In the data rows, 128 means zero.
Here is a table of points, one per row:
array([111, 152,  99,  96, 150,  70, 149, 122, 118, 179, 120, 178, 134,  83, 131,  96, 125, 130, 135, 110,  80, 119, 161, 115, 118,  99, 113, 126, 112, 105, 184,  87])
array([124, 121, 111, 136, 138,  86, 117, 149, 122, 148, 167, 131,  88, 172, 163, 109, 142, 152, 122, 139, 130, 117, 137, 139, 161,  92, 170, 146, 129, 155, 118, 113])
array([103, 107,  87, 140, 116, 140, 130, 114, 128, 106, 154, 120, 127, 159,  68, 164, 148, 112, 126, 141, 135, 116, 137,  93, 111, 115,  74, 140, 112, 138,  67, 124])
array([145, 154, 114, 133, 136, 108, 121, 112, 136, 126, 147, 145, 139, 123, 164, 113, 131, 144, 128, 127, 116, 113, 125, 102, 128, 130, 172, 127, 128, 128, 118, 101])
array([129, 111,  85, 122, 128, 166, 128, 146, 134, 214, 162, 146,  25, 149, 130, 110,  61,  85, 163, 145, 141, 121,  70, 117, 142, 124,  96, 133, 153, 202, 133, 157])
array([125, 116,  98, 162, 114, 134, 116, 107, 139,  85, 139, 117, 135, 116, 105,  97, 166, 127, 109, 144, 153, 130, 133, 137, 103, 133, 106, 147, 130, 156,  98, 104])
array([128, 150, 108, 146, 115, 177, 138, 150,  96, 134, 140, 132, 166, 134, 149, 141, 129, 147, 136, 117, 147, 155, 130, 127, 154, 145, 149, 155, 126, 127, 115, 112])
array([ 99, 158, 132, 127, 135, 147, 106, 146, 134, 161, 129, 132, 125, 135, 148, 159,  76, 137, 126,  77, 129, 146, 154, 112, 165, 154, 166, 138, 104,  90,  83, 129])
array([ 94, 124, 128, 153, 125, 182, 122, 188, 122, 163,  81, 156, 164, 136, 136,  96,  92, 143, 129, 146,  82, 110,  99, 123, 179, 155, 160, 109,  92,  99,  93, 120])
array([113, 132, 122, 127, 120, 165, 114, 132, 154, 135,  87, 131, 147, 146, 165, 108,  83, 146, 111, 173,  85, 117,  83, 129, 169, 149, 162, 118, 110, 100, 107, 110])
array([125,  86, 130, 133, 106, 109,  91, 133, 133, 127, 162, 151, 138, 163, 112, 144, 117, 140, 161,  98, 143, 125, 126, 132, 158, 116, 161, 136, 146, 179, 113, 132])
array([148, 107, 165, 150, 101, 120, 120, 125, 144, 101, 144, 132, 152, 117, 102, 141, 147, 125, 110, 121, 151, 140, 132, 107,  70, 138, 163, 136, 124, 143, 126, 104])
array([194, 113, 179, 160, 159, 129, 223, 142, 103,  56, 117, 172, 181, 118, 142, 117, 164, 167, 133,  91, 101,  99, 160, 144,  69, 149,  28, 160, 140,  98, 194, 203])
array([119, 130, 137, 111, 113, 159, 118, 130, 146,  87, 156, 179, 148, 161, 131, 130,  90, 143, 154, 116, 135, 138, 116, 127, 168, 115, 156, 130, 130, 155, 106, 115])
array([120, 141, 131, 125, 133, 154, 120, 121, 131, 118, 124, 126, 155, 134, 144, 135, 116, 148, 110, 129, 160, 123, 167, 125, 128, 114, 158, 131, 133, 126, 102, 116])
array([124, 149,  94, 179, 115, 194, 129, 153, 133, 114, 104, 104, 145, 155, 123, 118, 158, 161, 134, 139, 155, 151, 100, 133, 162, 155,  98, 139, 178,  97, 118, 111])
array([119, 146, 124, 119, 147, 138,  84, 129, 124,  97, 110,  73, 140, 169, 115, 113, 131,  85, 116, 171, 151, 152, 101, 140,  99, 117,  52, 125, 134, 139,  83, 103])
array([188, 125, 182, 142, 190,  96, 174, 179, 140,  87, 164,  65, 169,  73, 116, 111,  58, 113, 144,  67,  42,   7, 151, 144, 175, 103,  49, 137, 157, 165, 180, 141])
array([114, 137, 113, 122, 122, 109, 107, 118, 136, 123, 124, 115, 132, 159, 133, 122, 107, 143,  99, 111, 148, 128, 116, 126, 115, 113, 157, 152, 108, 114,  94, 131])
array([155, 140, 132, 134, 125, 110, 123, 135, 165, 108, 133, 151, 147, 102, 135, 105, 120, 138, 128, 113, 142, 129, 130, 133,  85, 118, 173, 120, 122, 130, 128, 121])
array([ 82,  75, 101,  76,  94, 104,  96, 107, 103, 179, 134, 126, 163, 151, 111, 203, 187,  60, 117,  78, 124, 109, 151, 150,  83, 108, 157,  38, 129,  97, 209, 190])
array([218, 162, 221, 166, 103, 125, 157, 102, 150, 162,  65, 152,  61,  86, 118, 138, 161,  63, 113, 138, 138, 144, 178, 121, 143, 105, 157, 151, 106, 111, 165, 197])
array([141,  60,  78, 138, 127,  70,  96,  99, 129, 158, 161, 120,  95, 189, 141, 125, 166, 145, 127, 111, 120, 156, 159, 139, 132, 123, 125, 141, 123, 145, 162, 132])
array([ 98, 169, 117, 141, 131, 146, 131, 132, 120, 183, 158, 140, 139, 175, 144, 125, 110, 146, 126, 117, 148, 128, 102, 145, 179, 131, 152, 134, 152, 111, 103, 152])
array([141,  58, 194, 127, 167, 211, 120, 102, 134, 100, 156, 173, 138, 107,  15, 244, 155, 148, 164,  55,  92, 149,  71, 198,  80, 133, 110, 152, 146, 198,  85,  98])
array([120, 161, 136,  92, 129, 143, 145, 134, 143,  75,  66,  90, 124,  73, 167,  99, 170,  56, 159, 175, 118, 145, 166, 128,  82, 104, 180, 147, 126, 104, 128, 152])
array([192,  76, 190,  51, 151,  86, 230,  98,  88, 105,  99, 139, 111,  99, 151,  84, 195,  29, 116,  78, 139, 148,  85, 126, 213, 160, 124, 126, 123,  98,  75, 189])
array([ 68, 142, 140, 110, 133,  94, 148, 151, 133, 136,  42, 162, 102, 106, 162, 149, 153,  84, 111,  61, 158, 153, 168, 121,  85, 159, 109,  99, 129, 161, 189,  98])
array([136, 139, 114, 124, 106, 193, 128, 104, 135, 164, 128, 107, 117, 176, 148, 118, 111, 147, 105, 158, 163, 130,  81, 118, 187, 132,  66, 127, 134, 151, 137,  98])
array([149, 145, 100, 127,  88, 130, 114,  85, 126,  77, 109,  59, 190,  81, 108, 102, 163,  45, 139, 165, 160, 165, 169, 136, 101, 124,  94, 149, 141, 103, 160, 126])
array([169, 155,  96, 135, 114, 162, 130, 135, 122, 106,  84, 104, 133, 121, 162, 116, 118, 155, 110, 171, 119, 110,  99, 156, 116, 115, 155,  86, 151, 139,  88, 110])
array([125, 162, 140, 155, 109, 104, 160, 151, 126, 119,  85, 166, 147, 113, 128, 113,  81, 136, 106, 130,  91, 140, 140, 129, 114, 133, 144, 128, 151, 110, 119, 102])
array([134, 121, 125, 168, 109, 153, 122, 141, 109,  99, 146, 156, 159, 132, 125, 154, 120, 152, 120,  96, 164, 132, 101, 141, 165, 128, 157, 159, 123, 175, 116, 114])
array([125,  89, 106, 170, 154, 175, 161, 157, 114, 144, 152, 164, 194, 127, 113,  94, 179, 157, 104,  65, 144, 153, 154, 143, 140, 116, 103, 169, 182,  86, 255, 109])
array([124, 142, 190, 160, 156, 190, 142, 114, 103,  86,  62, 142,  75,  78, 136, 113, 108,  91, 120, 145, 113, 140, 157, 117,  57, 114, 167, 113, 137,  82,  80, 167])
array([ 84, 162,  92,  62, 150,  72, 134, 165, 121, 197,  55, 118, 118, 155,  30, 100, 104, 157, 132, 187,  55, 105, 186, 139, 190, 189, 186, 145, 135, 110, 138, 146])
array([131, 167, 111, 174, 180, 197, 165,  84,  99,  53, 122,  38, 139, 195,  22, 174, 152, 125, 121, 158, 106, 155,  45, 110, 117, 122, 100, 109, 114, 197, 245, 104])
array([ 60, 161, 128, 129, 108, 182, 159, 150, 124, 173, 202, 102,  36,  77, 152, 123,  76, 131, 113, 186, 146, 130,  62, 128,  78, 192,  61, 138, 139, 191, 184, 242])
array([ 91, 146, 122, 109, 141, 138, 104,  96, 122, 188,  97,  54, 122, 155, 133, 130, 134, 143, 153, 190, 164, 108,  86, 128, 168, 137,  57, 135, 101, 130, 114, 126])
array([223, 155, 133, 106, 114, 157,  83, 132, 126,  78, 155, 121,  93, 125,  77,  85, 157, 175, 125, 149, 150, 132,  85, 124, 109, 118,  91,  75, 119, 207,  91, 139])
array([110, 145, 126, 113, 108,  79, 144, 119, 145, 133, 118, 168, 140, 119, 142, 113, 100, 119, 126, 128, 130, 111, 136, 138,  94, 110, 168, 133,  98,  99, 135, 109])
array([150,  72, 177, 135, 137,  73, 113, 109, 135, 121, 172, 134, 138, 106, 150, 107, 106, 165, 165, 106, 139, 113, 166, 128, 113, 133, 162, 104, 129, 141, 180, 105])
array([180,  58, 127, 101, 150,  55, 106, 125,  93, 124, 186, 133, 117,  96, 164, 133, 127, 125, 166, 110, 144, 117, 166, 162,  77, 148, 176, 105, 106,  96, 153,  99])
Along one direction, these points spread out more than along any other. For each point below, how far along it does it lie, from 0 to 99? The average is 50, and the first point in the table lies past the average. One standard deviation of the points above along it is 16.
array([ 86, 124, 180, 145,  82, 130, 176, 167, 133, 105, 105, 111,  78,  82, 144, 154,  98, 181, 116,  54,  97, 169, 166, 149, 138, 112,  42, 117, 119,  84, 186,  92]) 62
array([115, 155, 113, 162, 130, 164,  86, 120, 111, 138, 116, 140, 152, 149, 169, 120, 126, 144, 100, 145, 104, 141, 112, 122, 191, 152, 118, 133, 150, 117, 109, 116]) 35
array([161,  86, 153, 145, 150,  68, 159, 153, 118, 123, 146, 109, 125,  80, 133, 107, 105, 168, 149,  72, 103,  96, 146, 123,  91, 119,  77, 128, 135,  70, 167, 113]) 73
array([123, 134, 125, 131, 130, 107, 124, 132, 122, 133, 152, 138, 131, 117, 143, 122, 126, 151, 132, 161, 136, 135, 130, 103, 121,  98, 163, 108, 121, 135,  71, 119]) 47
array([143, 145, 124, 138, 102, 168, 144, 142, 123,  96, 121, 142, 165, 106, 140, 129, 130, 159, 123, 125, 129, 125, 116, 106, 125, 141, 157, 149, 150, 134, 119, 113]) 48
array([156, 132, 124, 155, 139, 123, 134, 117, 159,  90, 127, 136, 166, 129, 161, 134, 144, 165, 129, 142, 143, 151, 123, 110, 113, 132, 149, 142, 156, 131, 149, 119]) 53
array([ 90, 103, 152, 106, 132, 106, 116, 133, 143,  65, 116, 153,  86,  80, 114, 185, 178,  60, 109, 116, 172, 129, 133, 130, 116, 122, 160, 128, 125,  75, 221,  85]) 72
array([ 97,  96,  82, 138, 135, 103, 111, 123, 154, 182, 156, 146, 127, 152, 111, 176, 111, 154, 128, 134, 164, 150, 120, 115, 193, 115, 110, 100, 128, 117,  91, 222]) 37
array([118, 137, 141, 112, 106, 141,  98, 115,  93, 115, 124, 125, 150, 138, 123, 134, 126, 137, 122, 139, 136, 146, 101, 104, 100, 102, 131, 174, 130, 131,  95, 110]) 43
array([ 90, 146, 106, 148, 119, 116, 103, 104, 162, 161, 144, 104, 116, 167, 121, 134, 170, 127, 162, 136, 131, 124, 129, 139, 150, 123,  89, 123, 115, 101,  75, 151]) 38
array([114, 112, 100,  89, 142, 105, 110, 113, 147, 144, 161,  79, 128, 164,  81, 185, 165,  56, 109, 179,  88, 101, 160, 105,  75, 124,  63, 110, 100, 117,  53, 110]) 44
